In the data rows, the value 50 means zero.
Here are some points:
80;99;76;59;56;39;79;51;22;33;61;26;39;53;99;70;32;28;50;46;76;51;57;56;44;48;16;56;38;69;36;63
60;46;67;55;9;64;76;59;38;47;54;58;53;68;46;49;62;49;49;51;61;35;54;47;50;56;44;13;69;50;21;43
65;48;50;54;26;46;50;43;49;55;51;54;60;56;40;54;44;52;44;55;31;27;45;45;41;52;41;48;53;49;48;46
36;64;68;44;71;48;31;38;43;36;61;19;18;21;58;70;54;91;62;52;52;53;27;45;74;44;41;54;38;65;29;67
49;46;62;43;39;52;31;53;57;57;46;40;60;40;57;55;51;51;64;46;30;48;45;51;49;46;44;56;19;46;34;53
68;53;49;63;6;31;44;16;77;50;63;6;92;64;17;29;76;53;54;55;57;69;46;27;55;55;60;51;54;52;76;25
43;50;32;57;59;54;47;47;59;34;47;54;52;58;54;31;49;51;43;55;51;50;52;41;49;45;52;45;51;60;65;58
34;61;66;49;72;44;48;44;19;61;71;52;39;39;73;86;46;45;33;41;25;33;52;44;67;54;47;55;61;45;7;44
48;65;51;48;53;44;62;53;44;48;50;60;49;46;39;43;43;40;60;47;70;45;53;39;55;50;47;45;40;65;57;57
73;63;38;49;77;68;99;54;44;64;38;69;25;68;22;28;20;39;96;78;74;29;58;70;56;72;51;44;72;73;53;24
54;48;44;44;64;44;75;50;53;58;51;39;65;59;45;53;43;38;56;52;44;52;45;56;47;38;43;52;56;42;54;34
42;59;46;58;23;49;58;65;50;21;62;44;34;74;44;15;17;43;41;35;69;73;39;44;31;48;30;50;46;52;86;72
51;55;55;42;43;45;39;54;57;53;59;45;31;47;49;43;44;52;56;64;33;49;60;61;49;48;50;48;30;41;51;50
34;51;39;45;40;47;62;37;44;37;32;54;71;55;47;53;69;48;47;52;55;54;55;41;48;45;45;50;56;55;43;42
41;57;62;72;51;32;51;43;44;57;35;75;13;19;43;67;63;56;66;57;35;45;54;49;41;70;58;39;55;69;27;37
50;54;56;42;43;68;48;54;72;61;48;47;63;48;45;54;51;63;56;49;56;51;48;70;39;53;52;60;37;55;42;45
66;44;52;35;51;41;24;40;54;69;53;50;43;20;49;42;55;78;58;79;42;45;57;39;64;51;66;62;20;45;53;59
58;47;52;72;49;49;61;59;59;66;41;59;66;53;23;42;49;38;41;40;48;57;36;39;33;65;58;75;52;49;54;39
31;38;45;71;55;64;42;43;60;42;64;38;53;35;72;56;51;53;40;44;32;35;31;47;53;48;51;31;76;54;45;66
65;44;46;37;37;59;42;44;62;49;48;42;51;68;44;55;42;67;52;46;41;45;50;32;45;48;41;41;48;45;51;53
55;48;40;43;50;55;44;43;52;37;54;43;52;42;63;53;61;55;48;53;47;47;51;49;62;35;55;48;62;47;51;43
19;50;33;29;66;54;42;59;55;50;29;63;68;44;55;50;55;46;42;51;35;50;53;35;63;36;66;49;29;54;48;33
66;67;49;58;71;27;56;52;35;27;45;48;25;68;41;16;19;33;43;60;58;65;38;17;57;59;47;48;41;36;88;75
57;30;44;44;44;72;40;84;79;50;36;50;58;64;51;28;51;47;40;45;47;49;59;58;55;60;52;38;65;44;59;46
37;59;63;59;68;26;46;34;71;28;15;47;58;79;29;8;51;22;28;43;71;88;21;27;32;67;0;99;52;73;82;99
67;42;39;48;26;42;48;34;70;53;57;55;55;47;13;40;47;51;61;34;45;46;60;32;57;44;44;49;53;42;78;80
65;37;41;87;47;60;57;62;71;55;54;40;50;43;67;44;26;58;50;60;33;39;47;60;26;61;45;29;30;62;45;68
51;48;40;76;38;28;64;18;61;46;53;55;74;62;84;41;59;49;31;55;37;53;68;64;50;61;47;37;68;0;42;48
49;41;39;52;57;55;52;47;55;50;50;52;58;55;56;47;55;52;52;48;50;57;53;63;54;45;56;59;62;47;44;44
65;30;67;67;35;52;30;36;63;63;55;28;63;52;47;40;62;54;31;46;47;54;38;43;55;60;58;62;72;24;61;35
56;38;57;42;37;39;34;54;43;61;51;62;35;22;47;49;68;48;55;53;41;49;51;42;67;43;54;46;54;41;49;68
52;55;51;37;48;45;48;63;68;53;40;59;57;61;37;43;58;45;50;45;55;61;58;49;52;52;42;55;37;50;55;51
27;90;85;26;35;69;44;48;35;25;70;55;37;53;40;64;45;50;74;56;84;58;61;77;44;29;54;67;50;38;63;51
50;35;75;55;3;38;71;59;49;38;53;61;51;79;35;61;61;49;49;69;84;44;58;47;51;53;50;23;71;55;34;27
28;50;62;41;63;49;48;61;40;48;75;31;38;32;52;89;45;68;60;26;69;56;22;49;65;35;50;50;62;60;27;50
66;20;74;55;47;51;24;51;69;63;57;22;77;57;51;43;72;41;32;49;41;56;38;48;63;47;60;71;75;27;53;56
48;54;54;64;41;46;43;53;57;43;39;47;34;50;61;57;69;47;45;45;47;58;54;56;48;56;60;49;59;42;53;37
Then 40 other points, each followed by its number:
44;49;43;54;55;52;45;59;46;35;50;43;45;67;48;27;28;44;47;40;60;65;39;49;50;52;34;50;46;56;62;71 0
79;49;49;53;56;47;45;70;53;20;77;43;52;77;48;17;20;44;48;47;74;69;27;44;47;50;26;50;53;52;77;75 1
55;52;43;69;62;39;65;51;66;63;46;49;37;57;61;38;33;33;53;59;41;53;64;62;48;59;65;44;48;46;71;29 2
45;49;50;58;58;61;42;53;53;45;59;47;51;49;49;49;46;53;58;61;61;60;41;61;45;47;62;60;49;51;52;54 3
47;46;38;60;69;35;52;66;52;44;38;40;44;49;57;45;48;42;43;41;45;66;42;50;64;36;65;46;57;45;67;37 4
13;67;64;42;72;59;53;32;59;78;74;20;65;24;55;71;52;40;68;61;32;31;69;72;68;61;62;65;44;50;33;42 5
80;46;40;52;66;46;77;65;49;66;51;30;47;66;47;67;41;44;66;35;54;61;60;83;49;44;53;48;75;27;60;30 6
44;32;30;46;47;55;62;51;72;65;48;60;52;80;62;67;79;60;52;34;52;51;90;80;55;55;39;37;57;25;25;68 7
57;58;75;39;58;28;52;75;61;57;43;41;33;42;58;51;54;37;58;59;49;51;59;52;82;48;47;49;20;60;51;42 8
51;47;52;49;42;40;52;37;62;38;64;51;25;60;32;41;39;49;58;56;29;49;60;32;67;41;56;28;54;61;84;53 9
55;52;52;67;31;76;74;41;51;31;75;49;34;46;64;42;8;56;28;54;5;0;45;24;61;67;28;15;47;57;51;88 10
66;89;64;52;46;53;62;55;46;40;55;71;37;39;38;50;39;56;67;43;75;37;54;24;53;57;45;29;0;74;66;51 11
47;47;48;44;45;51;56;10;42;49;64;54;44;43;50;51;60;46;47;71;42;31;61;66;49;49;28;75;74;19;26;74 12
50;47;75;41;53;57;61;42;66;55;47;30;61;55;34;46;59;47;71;88;67;50;53;64;56;47;73;63;50;57;19;31 13
66;37;26;62;49;65;56;60;66;46;55;45;36;63;86;45;46;69;13;61;50;44;60;73;24;65;38;55;67;62;48;44 14
72;57;65;28;79;49;69;64;48;68;52;31;64;59;31;63;32;47;51;42;51;38;52;35;60;59;45;62;33;56;61;38 15
54;43;46;67;72;43;51;56;34;51;33;58;57;70;39;30;41;32;47;59;65;73;45;47;30;66;57;71;64;46;67;54 16
62;64;54;30;80;63;75;68;0;59;55;17;55;1;79;71;18;43;54;31;43;28;18;48;44;30;47;50;53;36;54;43 17
54;59;45;47;53;50;39;39;39;43;48;45;57;40;42;46;44;46;52;49;52;50;38;46;40;37;39;62;44;47;67;50 18
23;57;46;54;62;61;58;54;53;55;43;58;56;22;60;84;52;59;56;22;89;63;46;64;33;35;66;50;67;73;34;39 19
61;25;59;34;32;38;23;44;27;72;48;82;25;4;35;58;75;55;66;56;64;28;67;28;74;59;67;40;61;35;48;79 20
40;42;26;51;76;52;50;45;63;21;38;54;57;67;56;18;55;47;35;54;47;64;50;42;58;52;46;42;58;69;77;72 21
42;49;49;43;46;63;54;31;71;56;45;47;78;49;57;65;69;50;51;43;59;41;59;41;58;48;53;60;52;59;32;52 22
58;48;34;45;75;51;44;47;74;53;48;40;54;60;38;40;49;61;47;31;51;59;38;40;45;57;40;74;35;62;65;89 23
26;64;48;50;74;67;57;54;37;38;47;57;64;39;41;94;71;64;73;14;92;56;34;66;25;57;68;65;75;62;28;40 24
53;61;57;21;47;27;41;54;61;63;20;76;71;68;11;45;64;40;47;21;55;79;72;32;72;63;31;70;19;40;66;68 25
72;48;60;56;11;56;31;11;76;38;47;26;76;59;17;43;73;51;51;53;55;79;45;19;58;41;64;60;53;67;70;26 26
35;44;31;56;55;54;53;46;71;24;46;62;55;60;52;16;52;49;44;55;53;55;50;36;60;46;45;39;60;62;73;73 27
48;57;65;36;64;65;36;51;45;42;61;30;34;24;73;63;52;57;48;48;48;50;35;33;57;50;48;47;17;58;38;64 28
33;55;58;67;17;36;54;65;41;36;57;44;53;43;67;25;49;45;40;59;39;74;32;38;62;47;64;14;41;63;46;24 29
57;72;84;53;38;52;40;53;57;47;51;36;69;35;38;61;41;41;46;52;43;66;29;38;47;52;61;56;27;45;36;29 30
43;46;56;43;55;62;70;52;30;48;40;53;64;60;99;50;39;55;42;56;49;28;27;18;60;56;76;44;56;71;35;37 31
39;38;58;71;21;25;37;37;42;36;54;45;45;55;57;27;45;50;43;65;45;73;37;34;65;39;55;16;48;71;61;38 32
49;58;51;58;23;56;39;43;62;49;58;47;58;45;63;54;53;53;41;43;34;42;56;53;53;45;51;40;54;42;45;33 33
41;47;58;46;42;49;37;48;62;62;47;36;55;29;53;49;65;47;47;48;40;49;43;54;54;40;49;54;36;45;38;56 34
55;60;27;47;73;35;48;34;51;49;34;36;23;48;57;51;51;49;56;44;27;67;60;62;55;49;35;62;44;43;59;53 35
44;15;52;57;56;52;50;42;59;65;54;46;67;46;56;36;58;57;60;47;56;48;45;60;53;43;62;58;44;56;32;64 36
62;39;31;57;34;39;53;31;52;50;61;57;65;47;23;41;56;54;56;35;47;55;57;33;55;51;47;46;53;58;69;67 37
55;53;48;45;61;50;47;48;50;49;45;44;62;62;42;30;45;48;61;67;53;57;49;50;48;47;60;64;34;54;63;47 38
45;36;57;44;41;37;44;49;45;52;42;46;64;50;52;48;55;48;26;48;46;63;39;41;42;51;45;60;41;43;48;57 39
Which three of these numbered points are nearest to each point below by angle, seen from the average point of the first points? Their numbers follow each, nearest first.
54;54;42;61;57;56;54;52;56;46;47;47;47;49;54;47;42;45;53;50;49;49;53;54;48;50;54;44;53;54;59;40 > 2 4 6
52;57;50;48;52;41;34;56;44;57;37;58;40;58;50;49;59;39;50;46;50;57;57;63;42;55;44;66;42;40;45;55 > 35 25 16
62;28;62;38;55;44;49;69;40;60;61;39;69;54;19;44;43;49;51;43;64;71;28;42;71;43;65;58;50;47;60;52 > 15 1 38
39;41;71;47;64;51;61;72;38;57;45;63;66;40;59;49;53;48;41;55;50;33;39;35;50;48;69;44;54;72;40;28 > 31 19 17
29;55;53;40;65;60;65;53;30;43;46;60;63;38;63;42;43;45;38;54;44;27;23;31;41;50;73;45;46;77;42;43 > 31 17 28
46;55;75;28;63;41;51;64;61;62;42;41;43;38;62;61;59;58;51;46;46;59;64;35;87;53;49;47;33;60;34;56 > 8 28 34
42;43;58;48;62;59;61;42;51;57;48;41;61;45;42;37;54;50;64;71;58;46;55;40;61;43;64;48;47;55;28;43 > 13 36 5
73;61;38;65;41;50;54;57;60;62;37;39;36;58;64;42;55;54;43;55;68;51;63;79;24;56;41;50;56;51;47;61 > 14 7 6
68;57;66;39;95;83;71;64;2;50;62;7;50;10;68;74;21;35;45;34;38;15;23;40;58;30;40;60;54;37;44;36 > 17 28 15
78;55;34;63;58;60;47;56;58;41;41;57;37;59;83;48;51;55;47;50;55;40;66;69;26;66;40;47;65;47;52;63 > 14 7 6
56;18;22;60;37;40;54;62;43;58;43;78;82;60;47;36;60;54;38;50;56;64;34;33;40;47;76;58;57;54;61;47 > 16 37 39
49;48;52;51;50;45;52;40;49;40;60;48;28;49;38;41;43;50;55;56;39;60;56;39;57;48;54;36;55;55;66;51 > 9 32 27
61;58;48;44;73;69;60;60;19;50;60;25;62;18;74;67;26;40;47;41;38;27;26;43;47;42;47;46;58;35;47;34 > 17 31 28
40;51;50;51;50;58;53;51;51;50;51;42;52;44;51;72;58;56;59;31;72;52;46;54;47;45;55;56;61;60;37;51 > 24 19 22
77;47;51;49;72;59;68;72;57;58;48;29;41;60;32;68;53;47;65;26;60;68;59;74;47;46;44;53;64;49;57;37 > 6 15 24
30;38;53;34;40;52;63;15;39;44;80;40;38;40;49;56;57;41;66;75;59;24;65;68;47;41;29;65;73;28;21;62 > 12 5 13
35;52;46;49;62;53;58;53;37;45;42;56;60;35;65;49;47;47;41;57;54;47;33;31;59;47;59;47;60;67;40;39 > 31 19 17
40;37;42;58;42;49;75;40;72;48;45;53;59;56;47;38;58;51;56;52;41;38;38;73;42;53;44;43;36;59;36;53 > 36 7 22
48;30;35;44;70;48;37;39;80;71;39;41;69;55;23;45;46;66;56;26;54;57;37;36;23;65;37;90;24;69;73;94 > 23 25 37
44;56;52;46;40;71;53;46;40;47;62;59;38;41;47;48;27;54;47;53;27;13;44;31;49;55;38;27;51;57;40;62 > 10 31 28
57;48;45;63;52;39;43;34;53;52;51;45;39;33;70;41;47;51;45;63;30;39;41;49;30;70;35;51;39;64;57;68 > 10 14 35
60;48;80;52;71;54;36;51;62;68;60;15;38;24;46;41;52;58;69;69;57;48;47;50;63;52;72;67;26;47;40;57 > 13 28 5
52;60;63;53;63;63;24;26;49;44;72;19;32;48;44;52;33;48;74;77;79;72;38;81;23;38;70;83;45;42;49;33 > 3 13 38
54;67;42;57;50;49;25;73;36;50;42;56;41;36;59;39;57;43;62;65;59;55;51;72;40;38;57;48;41;39;60;36 > 3 18 4
48;40;66;45;47;49;40;51;50;63;55;55;49;28;46;67;57;43;48;45;36;39;50;55;53;52;44;59;53;27;35;57 > 34 20 12
51;57;64;64;49;47;30;64;63;56;45;55;42;54;33;47;45;46;43;49;31;56;45;34;57;65;63;52;42;55;61;56 > 30 25 9
